128 stands for zero in the data rows.
Every row has a hidden score from 0 to 20. What is each row's score? 10 is about the middle. The score is a weighted sum of the row's numbers plus the product of two more (or one squared), each taken from its middle value.
[127 188 164 109  89 196 158 126 137  81 165 131  89  77 128  76 223 174
 187 157 128 161  42 212  68 128  78 174 191 126  79] 9
[132 136 119 161  71 131 130 113 101  97 161 111 108 150 112 157 152 151
 138  91 185 130 149 142 164  69 144 118 147  44  87] 8
[152 184 201  96 149 179 130 127 147  98 142 193 143  92  80 107 142 133
 152  82  80 122 125 144  86 138  99 132 190 160 109] 15
[125 151 158  90 133 143 166 130 142 127 138 171 146 132 110  94 129 122
 155 134  74 135 133 130  87 183  98 159 131 148 132] 11
[125 106 111 146 141  86 114 152 120 145  97 134 142 147 158 145  72 108
 104 170 127 137 157  98 137 122 136 121 121 147 162] 6
[134 123 111 158 155  85  81 162  97 165  96 111 118 149 136 138  86 106
  93 134 114 131 168 106 142 127 121 139 122 133 172] 6
[109  82 123 164 160  96 115 175 151 142 104 145 153 143 156 159  67 104
  93 168 105 153 175  77 134 142 131 104  94 156 167] 8
[174 144 164  76 114 185  86  87 127  54 177 139 121  51 100  78 149 139
 164  81 135 120  91 165  75 129 122 110 165 141  95] 12
[117 120 175 121 142 200  84  86 196  72 177 136 124  67 124 116 170 135
 163 126 116 165  73 133  75 140 123 128 168 160 148] 9
[113  86 151 137 153  83 106 134 138 108 111 138 160 144 131 136  81  91
 100 147 113 148 152 109 125 143 153 105 104 164 148] 10
[138 178 236 132 171 206 103 112 186  90 140 165 103  39 126  84 188 118
 192 110  64 139  65 161  45 174  86 172 228 172 117] 11
[172 151 122 132 142 118 103 124 139 165  98 143 125 137 152 159 141  82
 102  89 132  99 126 126 142 104 111 128 114  89 129] 10
[ 95 104 142 141 169  95 115 123 146 126 133 127 155 133 128 144 111 110
 119 148  91 154 137 115 114 150 119 106 100 158 174] 12
[149 137  98 145 137 151 128 132 141 190  74 126 113 111 169 151 152 106
  93 123 150  48 132 123 166 131 153 136 136  87 104] 12
[180 113 115 140 111 130 142 127 148 186  63  78  84 130 135 174 146  77
  73  95 161  58 143 148 197  63 129 133 154  58 126] 9
[123  92 131 127 105  90  85 118  91 117 133 141 126 165 113 168 106 138
 122 107 163  91 173  93 160 142 171 104 129 115 113] 14
[112 103  80 135  48 101 116  94  76  65 186  93  76 152 135 105 125 182
 157 119 193 159 111 128 151  88 154 145  82  80  79] 7
[129 173  93 220 151  95 128 192 167 191 111 165  87 118 115 171 124  73
 105 180 129  86 171 125 173 144 113 158 145  96 161] 11
[146 107  90 134 111  55 129 135  87 116 143 108  84 165 116 178 100 106
 126 109 159 103 163  98 182 109 168 139 120  88 107] 11
[119 153 100 179 171 118 150 194 190 202  53 133  80  86 151 162 134  88
  85 156 113  68 146 145 169 126 119 154 171  95 128] 11
[114  85 130 112 131 156  86 127 104 105 130 130 175 104 142 138 121 120
 135 106 140 144 108 117 117 132 140 107 149 147 144] 14
[128 113 107 159  77 124 127  87 104 115 132  81  84 140 101 181 125 145
 120  66 195 117 111 110 177  60 161 141 126  63  86] 8
[117  78 118 151 135 101 109 137 157 144 114 132 147 135 140 167  63 109
 103 149 104 123 189  66 148 110 172 106  88 155 124] 7
[102  97 113 132 167  91 107 148 124 124 112 134 160 152 150 135  85 120
 104 170 114 145 170 112 133 152 133 101 101 158 154] 11
[145 163 131 104 169 131 165 158 128 171  97 131 142 132 133 107 116  98
 134 144 112  95 128 168 114 133  83 126 138 124 126] 18
[146 143 179 104 127 157 123 104 160  93 140 171 118  86 120 128 140 135
 153 124 115 145 100 111  99 141 115 131 158 157 131] 13
[149 138 115 170 107 134 134 108 106 140 118 101 107 133 101 167 146 131
 103  83 169 104 118 116 168  65 136 129 132  77 121] 9
[145 140 124 143  97 154 107 130  96 131 132 131  91 136 119 144 122 114
 120  96 163 113 129 137 152  54 148 121 146  75  99] 7
[130 165 158 121 131 151 115 134 151  93 138 132 113  98 106  80 171 130
 162 132  93 119 120 162  87 158  82 150 168 141 133] 9
[130 144 109 180 144 103 124 145 151 168 114 121  79 129 131 140 101  83
 106 155 132  96 144 117 157 147 119 168 137 105 134] 8
[122 156 118 155 150 142 149 171 161 189  74 130 127 126 164 134 133  98
  98 149 110 110 131 139 149 170 125 142 148 120 132] 6
[142 164 139 124 133 121 146 150 133 139 123 128 132 137 129  87 133 122
 140 116 111 153 122 162  99 141  93 135 155 139 129] 6
[129 211 116 132 100 177 195 136 150 111 127 133 110  87 101  64 207 135
 169 121 106 120  91 180 106 123  54 180 184  97 104] 10
[142 166 132 157 156 115 162 165 181 177  68 144 101 121 133 156 126  77
 108 142 106  82 153 131 139 136 107 141 159 113 127] 10
[120 130 147 105 139 137 111 107 128  96 133 155 121  83 127 124 129 135
 145 126 118 139 107 131  98 137 109 144 144 160 135] 12
[135  94 118 147 122  72  91  95  98 116 160 114 139 166 127 150 102 161
 133 151 158 119 148  94 141 132 164 126  74 130 155] 9
[137 126 101 152 137  70 106 132 116 130 120 127 106 156 137 164 122 107
 108 147 129 109 132  92 159 118 136 132 113 137 145] 9
[153 141 110 165  96 120 122 148 126 161 103 145  94 128 137 147 114  94
 102 113 140  94 154  99 160 114 146 147 137 125 130] 10
[118  92 120 132 166  95 102 117 164 110 125 132 165 105 168 152 104 122
 111 150 113 187 168  98 106 146 135 110  98 153 168] 11
[117  93 125 128 120 114  98  90  78  88 150 111 115 115 141 131  96 107
 134 138 150 116 135 110 139 100 153  90 104 127 130] 9
[122 164 168 126 137 188 115 140 147  96 152 143 119  63 103 105 151 114
 176 144  86 111  84 150  78 158  82 173 178 172 133] 10
[152 133 121  94 118 126 172 130 127 157 115 127 129 148 152 105 105 121
 125 151 132 144 141 155 112 142 112 138  94 131 104] 5
[103 126 130  78  67 126 133  90  61 101 160 103 133 128 133 108 148 192
 151 100 169 141 124 148 113  94 158 124 114  84  99] 9
[117 116 141 120 114 108 131 119 108 139 134 122 154 187 116  98 103 118
 122 126 123 155 164 112 113 138 144  96  95 127 170] 4
[159 172 118 117 149 127 154 156 134 153 112 125 128 120 131  94 120  86
 147 134 100 101 141 163 113 150  89 145 135 140 127] 8
[154 200 132 114  72 198 186 137 156 133 112 126  95  75 111  91 190 113
 168 102 115 127  81 221 109  97  73 166 194  54  79] 7
[119 133 139  90 118 134 131 112 116 111 144 111 129 143 103  93 128 120
 132 114 142 119  97 135 110 134 108 141 149 121 112] 12
[105 115 127 128 114 127 126 107 100 129 125 125 124 164 133 116 117 163
 119 129 150 167 144 113 147 110 145 100  78 146 134] 7
[111 160 101 108  95 151 173 113 138 143 130 104 103 118 120  91 179 129
 152 125 148 122 106 169 128 105 111 139 136  60  83] 7
[150  83 103 141 126 106  98 110 119 121 134 108 110 167 136 172  81 119
  93 117 167 142 145  83 178 111 183 110  76 109 129] 9
[130 108 140 123 145 128 143 149 123 163 111 115 156 150 140 133  96 116
  97 121 120 130 168 117 127 150 124 113 120 156 163] 6
[116  81 120 124 175  77 118 150 146 128 119 133 159 147 138 157 103  86
  89 155 103 146 154  78 135 132 143 116  88 156 175] 13
[124 160 174 120 149 156 151 135 156 125 128 154 108  77 136 111 165 137
 182 152  85 134 108 179  84 151  78 171 154 159 110] 10
[151  54  81 119 133 110 119  93 108 127 152 104 161 160 160 163  95 138
  96 108 160 169 145  69 160  88 175  94  90 112 102] 10
[105 153 145 164  53 159 143 111  95  91 178 153 115 102  89 115 157 169
 150 123 171 145  98 133 142  30 130 160 174  66  76] 6
[144  92  79 141 116 104  95 110  97 133 145 102 125 166 133 204  83 150
 109 119 168  91 158  91 191 113 201  70  94  87 116] 13
[116  77 114 140 138 100 115 128 133 131 135  83 135 193 161 166 115 146
 102 149 145 173 158  89 145 136 165  97  73 131 145] 4
[105 122 138 134 119 108 108 103 114 100 135 119 127  94 141 119 118 136
 123 126 140 121 138 112 125 137 136 109 144 129 132] 9
[147 102  79 139 121 102 109 127  84 127 125 110 120 171 120 172 105 143
  83 114 167 116 153  77 185 113 156 114 100  95 113] 12
[136 151 126 152 125 129  82  98  96  85 176 126 128  66 107 122 162 113
 130  88 152  98 106 128 122 109 143 110 154 125 115] 12
[104 116 133 149 135  85 121 125 118 115 122 147 157 131 150 111  97 101
 135 139 109 149 141 120 132 135 116 139 117 157 146] 9
[124  98  83 125  82  66 108  88  84 105 166 115 117 156 128 134  60 153
 146 104 165 108 160  92 164 134 171 118 110  99  87] 14
[120 148 154 148 158 134 113 143 165 117 158 154 117 120 102 121 135 114
 138 170  83 141  91 137  90 150  83 139 158 163 177] 12
[124 127 130 149 135 120  84 132 114  98 133 146 130  95 129 122 114 106
 125 138 125  98 137 110 110  89 126 137 140 137 125] 7
[152 160 115 148 159 122 174 149 162 181  69 144  76 114 151 119 157  81
  99 150 106  91 115 154 141 138 111 162 174 106 133] 17
[131 105 118  90 128 122 137 108  82 115 120 118 166 140 148 109 108 161
 125 124 143 133 145 134 122 123 147  94 106 136 132] 11
[148 145 140 119 116 143 143 121 121 133 122 122 123 118 146  86 144 131
 143 158 104 142 123 153 116 154  88 153 132 152 134] 8
[142 137 108 149 129 136 127 135 114 143 105 145 115 137 125 142 157 123
  97 112 155  85 110 151 160 115 140 106 126  86 103] 15
[118 129  92 115  45 132 124  86  66  52 208 132 117 114  93 113 141 179
 171  94 186 168  82 164 146  76 152 124 137  73 102] 17
[130 122 124  86  86 123 117  99  89  90 171 143 174 107  89 107 184 184
 146  86 162 145 113 155 125  75 120 109 127 111 108] 19
[133 179 100 160  28 161 125 107 102 104 174  88  82  94  75 129 222 150
 140  84 217 121  83 172 166  53 123 170 183   0  81] 7
[174 141  89 162 131 141 140 129 147 188  65 116  68 125 146 174 139  87
  89 107 162  75 117 146 195 107 156 137 137  80 105] 15
[127 131 123 137 141  71 111 159 108 115 143 137 129 137 144  88 134 113
 138 135 102 137 136 120 121 145 100 136 138 149 145] 8
[122 116 165 100 151 141 114 109 150 102 139 129 134  79 137 126 142 129
 130 122 123 149  91 112 112 142 137 126 137 164 126] 11
[149 131 107 122 113 124 155 141 107 153 100 124 133 156 146 114 143 133
 122 133 132 112 130 179 121  96 110 133 120 126 148] 9
[134  79 105 126 111  75  98  93 101  97 146 119 132 138 120 148 111 116
 116 112 170 125 138  96 147 113 174 109 109 127 118] 12
[105 128 130 143 145  95  98 137 132 101 164 119 116 121 142 143  87 135
 140 199 120 112 131 116 118 165  91 148 136 174 144] 10
[124 155 170  98  99 153 108  97 111  91 169 122 116 103  97  89 148 174
 171 106 136 135 110 189  81 114  95 157 166 123 103] 11
[127 103 131 144 135 105 118 149 103 139  85 109 138 126 151 172  99 127
 102 146 128 126 124  85 138 147 167  81  95 138 126] 7
[109 127 163  90 129 197 143 140 149 114 129 157 167 123 124 115 144 150
 162 133 122 168 151 124 113 136 116 123 113 154 149] 9
[120  86 123 169 173  85 115 177 180 159 104 144 133 146 146 170 110  86
  66 164 113 129 168  93 166 158 163  96 114 144 186] 11
[ 90  94 131 155 152  88  99 126 136 135 121 157 144 128 118 152  88 108
 117 162  90 150 164 108 135 160 121 119 137 168 182] 17
[118 105 114 142 121  94 103 126 108 146 123 120  94 183 140 151 116 159
 107 117 131  94 150 113 159 112 175 130  60 109 120] 8
[174 117  99 150 101 143 121 146  97 182  65 118  98 135 124 192 162  94
  51  57 199  66  99 137 195  83 177 140 146  43  90] 13
[123 104 132 113 112 112 130 118 105 131 114 125 161 170 131 114 119 111
 128 124 119 182 159 106 129 127 158 142 103 151 152] 6
[ 95  64 137 117 168 133  97 136 139 135 110 110 186 153 147 158 111  96
 111 138 112 152 168  91 131 129 163  81  75 155 166] 12
[106 110  85 146  71 119 111 104  93  94 162  98 109 155  96 155 138 175
 129 110 181 137 122 116 171  84 156 109 122  70  83] 11
[158 153 126 104 122 128 146 131 120 132 151 106 120 129 109  81 118 128
 158 135 122 146  98 144 100 128  94 164 123 136 127] 6
[108 151 109 118  37 173 134  82  90  69 179 102 117 115  96 102 218 204
 172  97 190 165 109 179 122  47 132 127 166  47  85] 8
[115 120 126 102 109 136 157 114 100 116 122  95 134 160 127  86 121 163
 131  98 142 161 168 120 107 140 137 106  86 131 127] 6
[148 145 163  93  73 156 122  76  96  73 180 118 137  75 108  85 145 175
 155  64 157 150  88 142 101  65 114 115 149 107  83] 6
[118 108 131 167 181 109 127 169 137 165  97 122 142 144 133 141  84 110
  95 163 106 145 161 100 131 130 124 108 105 144 185] 7
[142 134 131 129 139 113 156 148 147 158 101 154 143 152 146 129 109 108
 110 127 120 136 156 130 132 163 141 132 126 136 129] 9
[139 166 114 142 109 143 163 132 138 154 108 100 102 127 107 108 159 125
 142 120 147  97 100 187 126 102  90 150 135  73 115] 8
[190 128  93 169 109 115 129 137 123 174  92 119  75 136 141 163 142  79
  80 120 161  75 138 108 164 115 157 136 144  90 122] 16
[132  69  89 148  98 119 105 128 121 142 140 119 133 197 136 186  95 140
 104 143 165 143 172  83 148 138 187  87  78 108 132] 8
[135 119 121 133 104  96 119  90  87  94 157 125 127 121 128 110 110 149
 133 116 152 126 129 112 128  74 164 118 102 106 102] 8
[126 165 140 119 118 155 135 152 150 132 123 167 126  92 119  95 126 130
 161 153  89 112 116 145 107 146  99 166 168 159 146] 8
[117 110 104 104  94 111 139  90  81 103 163 103 139 134 106 113 131 161
 131  84 168 149 123 138 114  83 141 122 125 101 114] 11
[103 100 147 106 118 128 119  88 105 101 143 149 151 164 135 127 113 115
 113 105 142 161 155 128 129 137 151  83 100 140 107] 11
[119 169 141 137 152 131 174 167 180 206  52 139 132 112 148 151 131  90
 110 172  80 123 111 149 135 157 103 155 155 135  91] 7
[123 141 120 135 162 130 148 137 146 144 132 151 132 132 127 107 121 123
 135 148  96 124 136 108 131 144 104 134 135 157 141] 11
[ 90 131 127 156 194 147 154 186 176 147 113 157 140 110 127 109 122 114
 128 166  68 128 147 128 136 152  98 152 157 176 152] 12
[118 100 123 130 120 110 112 141 110 129 113 117 180 136 109 134  70  93
 130 128 140 142 144  99  92 141 133 134  97 141 146] 6
[184 120 112 121 156 146 148 136 135 178  54 122 123 120 127 159 132  91
  56  89 156  77 119 151 156 109 159 100 135  86 117] 15
[136 118 130 105  94 145 111  91  80  67 164 135 158 103 151 138 114 137
 149  98 197 127 102 114 114  87 174 120 123 111  84] 14
[120  91 120 114 141  90 118 113 108 115 114 105 145 134 139 166 120 141
 110 129 123 108 158 112 138 119 167  90 102 125 119] 13
[115  96 157 106 132 145 117  98 148 117 151 123 155 146 143 117 154 100
 128 140 105 181 146 109 113 129 136  72 106 150 159] 6
[119  94 127 112 136 133 128 115 119 117 127 125 164 130 127 104 111 119
 110 120 121 135 136 124 115 111 116 125 131 159 160] 9
[ 99  94 120 133 168  95 113 131 122 110 125 119 147 136 158 158  57 134
 117 143 125 148 152  94 107 136 137  88  97 154 167] 9
[109 125 119 144  65  97 120  82  96  85 166 110 126 139 114 147 116 162
 154  96 184 128 154 141 150 135 142 123 116  81 101] 10
[143 106 125 138 162 114  94 112 138 122 137 106 147 135 135 140  98 123
  99 148 117 155 139  97 118 148 122  76 110 173 171] 7
[114  93 132 126 140  79 114  96  97 129 130 111 163 165 154 163 107 126
 111 130 132 146 164  90 165  97 163  58 109 137 129] 10
[ 80  80 115 136 174  96 117 146 142 151  95 120 150 147 138 166 101  80
 103 138 121 117 166 100 139 137 139 106  94 159 169] 12
[135  89 100 145 128  81 114 138 120 155 113 128 122 157 148 157  93 120
 103 145 124 121 134  85 170 123 165  94 101 138 139] 11
[166 128 120 153 102  95  89 144 123 188 116 137 106 142 131 171  87 119
  74 129 175  50 135  71 201 129 189 135 111  96 134] 5
[148 124 101 179 121  87  94 149 122 156 108 127  97 144 119 172 105 109
  83 122 141 106 151  96 165 127 151 128 114 129 162] 9
[ 82 107 108 157 119 117 111 134 101 100 138 167 140  96 153 143  78 114
 101 154 144 121 122 101 116 124 136 106 146 140 141] 9
[163 101 105 163 121 110 106 139 110 166 114 100 111 155 116 178 103 137
  77  71 148  79 158  93 179 128 192 116 122  87 103] 10
[150 173 144 107 162 141 139 137 165 150  92 129 125 101 125 112 145 112
 140 145 101  98 113 169 118 150  76 168 168 145 127] 11
[165 179 109 129  84 172 189 137 163 146 110 122 104 113 124 108 195 132
 145 101 139 101  73 203 121 124  96 173 148  60  83] 9
[102  95 126 128 146 115 118 131 173 115 142 154 150 108 137 137 140 142
 133 147 109 164  98 116 118 163 124 147 113 176 175] 13
[124 169 144 118 153 154 174 200 170 144  71 153 125 121 161 100 167 106
 113 154 102 121 108 177 113 160 100 146 142 149 127] 11
[139 138 197 107 149 226 100  77 214  72 160 185 142  57 117  97 194 145
 164 146 122 166 100 150  64 148 107 177 153 161 111] 15
[196 119  78 154 166 142 142 107 113 180 115  97  90 138 104 163 149 115
  64  89 175  68 116  92 187  88 178 107 105  58  88] 16
[160 129 102 138  92 163  99 119 112 108 143 139 101 143  76 139 119 141
 123 122 151 112 138 139 153  90 133 143 135  88 117] 14
[162 180 186 117 133 172 163  96 162  93 134 142 116  63  97  83 177 135
 177  95  94 119  67 172  89 120  68 148 195 144  98] 13
[123 121 139 126 161 105 143 139 123 149  72 121 173 135 179 137  76 119
  98 105 120 119 145 125 165 118 134 105  98 145 139] 10
[128  96 117 144 126 115  56 122 124 105 148 135 133 112 117 141 103 123
 125 136 140 158 164 104 135 138 142  97 114 150 165] 13
[122 115 198 121 168 195  99 115 189 105 133 167 187  97 119 118 191 121
 144 148  99 159 124 120  87 164 121 114 139 169 154] 13
[113 127 184 126 159 163 120 122 161 106 129 134 127  78 112 107 130 114
 154 102  91 138  76 121 112 137  97 155 125 157 117] 10
[131 166 142 119 129 147 151 150 147 133 113 135 121 142 117  86 114 112
 155 138  93 109 112 147  92 169  86 150 140 150 139] 6
[100 180 154  90 131 155 185 160 197 125 122 167 129  94 107 116 137 156
 175 177  74 144  90 153  91 150  89 163 144 160 118] 13
[112  92 121 129 164  99  97 147 137 144 107 127 146 172 153 182 104 117
  94 147 138 146 158  98 149 151 174  99 103 148 165] 14
[109 132 165 111 147 182 114  98 152 122 147 152 143  92 142  94 134 127
 162 142 136 184 108  96 107 115 126 152 129 167 164] 5
[135 134 126 135 136 109 149 131 102 157 116 123 131 148 134 135 103 127
 112 139 107 111 164  96 135 128 117 128 113 144 166] 6
[130 144 147 119 151 140 150 136 121 141 118 127 151 122 108  87 128 126
 133 121 100 122 148 157 110 135  94 122 127 134 141] 10
[148 152 193 119 140 187 149 128 196 121 128 149 147  94 127 118 137 151
 165 162  85 146 100 150  84 175  97 147 183 168 137] 8
[167 104  84 158 119  73 103 151 105 148 105 137  99 149 125 150 100 107
  90 133 155  84 157  85 171 123 177 123  82 104  94] 17
[144  94  89 135 106 100 120 104  84 132 148 110 154 159 118 138 104 141
 115  83 155 113 163 105 150 128 170  99  90  92 105] 12
[133 169 165 122 128 154 141 129 166 117 142 138 111  98 123 100 132 126
 178 155  92 119 106 149 102 153  81 165 181 160  98] 5
[129 167 152 108 126 193 114  90 136  94 163 130 125  80  96  91 165 165
 197 110 115  95 108 155  68 124  89 175 169 158 103] 8
[164 113 110 164 136  87  86 141 150 156  87 128 106 147 120 203  84 100
  61 118 145  81 157  68 207 138 184 129 110  99  95] 13
[151 145 101 184 174 122 126 198 147 177  88 149  99 106 137 208 119 106
  87 142 106 112 134 131 189  92 125 139 141 103 123] 16
[109 133  90 121  18 113 137  54  42  58 222 131  89 129  90  86 157 221
 193 111 219 155  78 151 133  52 142 139 142  50  46] 14
[174 209 143 154 119 210 170 115 206 149 112 141 119  74  98  98 240 110
 146 144 136  98  69 227 134 122  64 189 228  56  94] 15
[169 114  88 195 131 116  69 136 118 186  97  82  71 124 138 201 142  98
  57  66 185  45 101 123 214 103 181 105 150  49 105] 11
[164 191 206  87 107 202  86  88 163  56 186 181 151  29  79  66 188 121
 203  88 110  98  44 170  53 139  84 161 212 153 111] 15
[114 137 158 114 146 171 136 118 163 109 151 142 178 113 136 126 127 150
 156 156  85 142 127 132  99 142 105 146 144 173 121] 12
[107  79 120 128 178 105  80 141 144 126 131 108 138 159 104 157 108 113
 102 175 101 177 174 106 126 122 127  97  75 155 169] 13
[ 84  97 116 177 211 109 120 183 182 167  82 133 153 127 146 144 111 104
  78 174  95 137 151 106 153 163 142 123 141 154 172] 12
[ 86  91 125 161 192  97 117 190 187 167 105 143 160 138 145 173 112  93
  89 188  89 158 178  95 152 162 141 113 115 163 206] 12
[117 163 111  92  50 179 142  60  89  68 209 112 129  88  90  67 189 204
 184  76 169 150  79 182  91  65 117 139 154  61  77] 10
[ 96 120 130 137 143  99 121 167 103 126 114 132 148 129 128 128 110 131
 125 131 114 110 156 118 128 133 127 105 117 133 144] 11
[143 131 125 134 145 121 153 109 107 149 124 110 144 161 124 120 118 126
 123 100 129 142 142 118 122 119 127 108  89 127 137] 7
[102 119 162 104 129 177 146  93 172 112 155 144 111 124 176  94 127 172
 170 170 117 183 125 131  83 155 117 177 109 170 107] 6
[146 168 146 120 158 178 167 140 161 163 106 157 110 113 150  79 144 112
 151 156  70 120 101 150  88 151  87 167 141 154 118] 8
[162 106  91 149 113  98 115 114  85 131 134 118 123 158 113 184  77 120
  90  96 152  67 151  91 156 118 176 103 113  99 123] 11
[138 176 188 129 114 176  82  97 162  57 215 147  92  47  78  89 203 123
 223 117 104 108  42 158  62 154  76 160 204 157 110] 11
[139 106 102 158 110  86  97 117  95 130 125 106 126 170 114 159  88 135
 100 121 158  95 149 108 178 143 158 124 105 100 120] 11
[144 150 155  90 117 141 156 143 147 131 120 127 122 130 126 103 146 132
 161 108  96 127 119 163  91 180  90 141 140 151 115] 7
[137 114 146  95  99 136 157  79 103 114 142 122 163 157 107  89 155 132
 140 115 136 143 146 137  96 133 136 138 106 127 123] 9
[131 132 154  96 154 125 140 150 146 135 148 162 124 113 138 111 117 142
 138 131 108 115 118 105 112 167  93 124 154 153 111] 10
[165 107  93 141 134 103  87 124 105 148  98 100 103 174 133 202  98 109
  78 128 176  49 153 100 208 113 207  85 118  88  73] 13
[101 164 126 127  46 183 148 109  92 100 176 121 116 112 100 125 228 177
 145  97 190 144  85 188 120  51 117 148 163  34  97] 16
[114 117 172 105 139 187 128  89 180  95 148 140 143 100 154 119 159 125
 152 141 121 176  81 132  83 121 134 116 136 148 134] 8
[ 98 141 115 162  62 126 123  88  89  90 182 114 105 130  84 122 147 175
 159  95 180 168 101 145 139  94 139 114 127  72 104] 9
[134 147 133 131 142 138 156 184 168 182  72 151 114 119 138 151 127 112
 108 160 107  96 133 135 149 149 107 137 126 126 150] 9
[138 164 164  89 125 195 134 132 155 102 161 161 134  76 165  76 175 135
 163 149  94 151  89 137  61 149  96 144 149 177 124] 3
[137 100 112 158 141 121  99 165 137 158  86 127 129 169 112 197 113 117
  66 108 130  78 134  91 192 141 183 105  98 118 122] 14
[166 102  87 172 118  73  72 137 128 155 102 135 103 159 123 192  90 113
  68 108 177  65 162  90 200 137 190 112 119 101 113] 17
[148  89 100 150 117 105  98 125  84 136 126 107 116 178 144 160  70 115
 108 102 159 104 149  86 158 127 175 120  99 116  89] 7
[123 128 174  92 143 177 129 114 175 114 139 128 137 110 116 122 161 134
 137 136  87 186 132 125  80 148 105 120 156 161 139] 7
[128  89  99 141 155  86 105 156 105 122 131 125 117 125 151 148  66  72
 127 162 127 112 157  75 162 104 140 131 108 141 156] 8
[139 159 149 102 139 170 168 130 164 128 112 116 141 156 127  96 147 157
 155 159  98 114  94 162  87 163  89 143 102 154 124] 9
[132 136 163 117 110 159 114  97  94  61 165 152 113  63 141  75 169 141
 153  88 156 146  73 153 103 139 120 137 119 146 105] 11
[126 149 193 104 107 192  88  91 170  75 184 148 124  37 113  98 163 116
 180 121 130 152  55 145  64 171 101 138 168 163 124] 7
[140 148 128  90 131 143 166 141 121 150 101 127 134 142 146 101 131 146
 135 116 112 120 147 160 112 135  93 157 119 118 136] 8
[143  76  81 135  97 105 123 124 110 140 137 105 151 186 141 166  85 127
 101 107 173 117 162  80 178 115 200  76  76  98  91] 7
[ 89 123 124  99 136 122 137 112 111 134 133 137 126 162 116  99 120 151
 155 121 124 167 129 148 108 137 121 144  99 119 132] 12
[125  94 115 135 143 110 145 135 123 147 124 113 131 158 142 146 119 143
  99 123 126 169 142 105 126 121 137 109 100 142 175] 7
[134  83  88 132 114  75 124 109  89 108 148 112 110 167 131 156 113 150
 116  98 168 124 130 119 159 104 173  96 114 108 108] 14
[142 114 103 168 164  73 118 164 110 153 110 145 113 170 137 176  75 115
  99 118 124  93 142  94 179 133 160 141 133  98 120] 14
[ 91 157 116 104  36 142 148  70  69  71 208 117 140 117  95  87 188 216
 184  75 183 137  91 183  97  83 115 131 152  69  74] 13
[120 126 128 138 143 116 169 123 133 150 103 131 113 148 136 124 104 153
 112 136 100 140 143 140 131 122 113 136  94 141 148] 11
[128 121  93 119  77 102 118  97  58 100 177 105 121 151 134  78 129 162
 141 108 166 143 119 152 123 120 143 127 111 109 118] 7
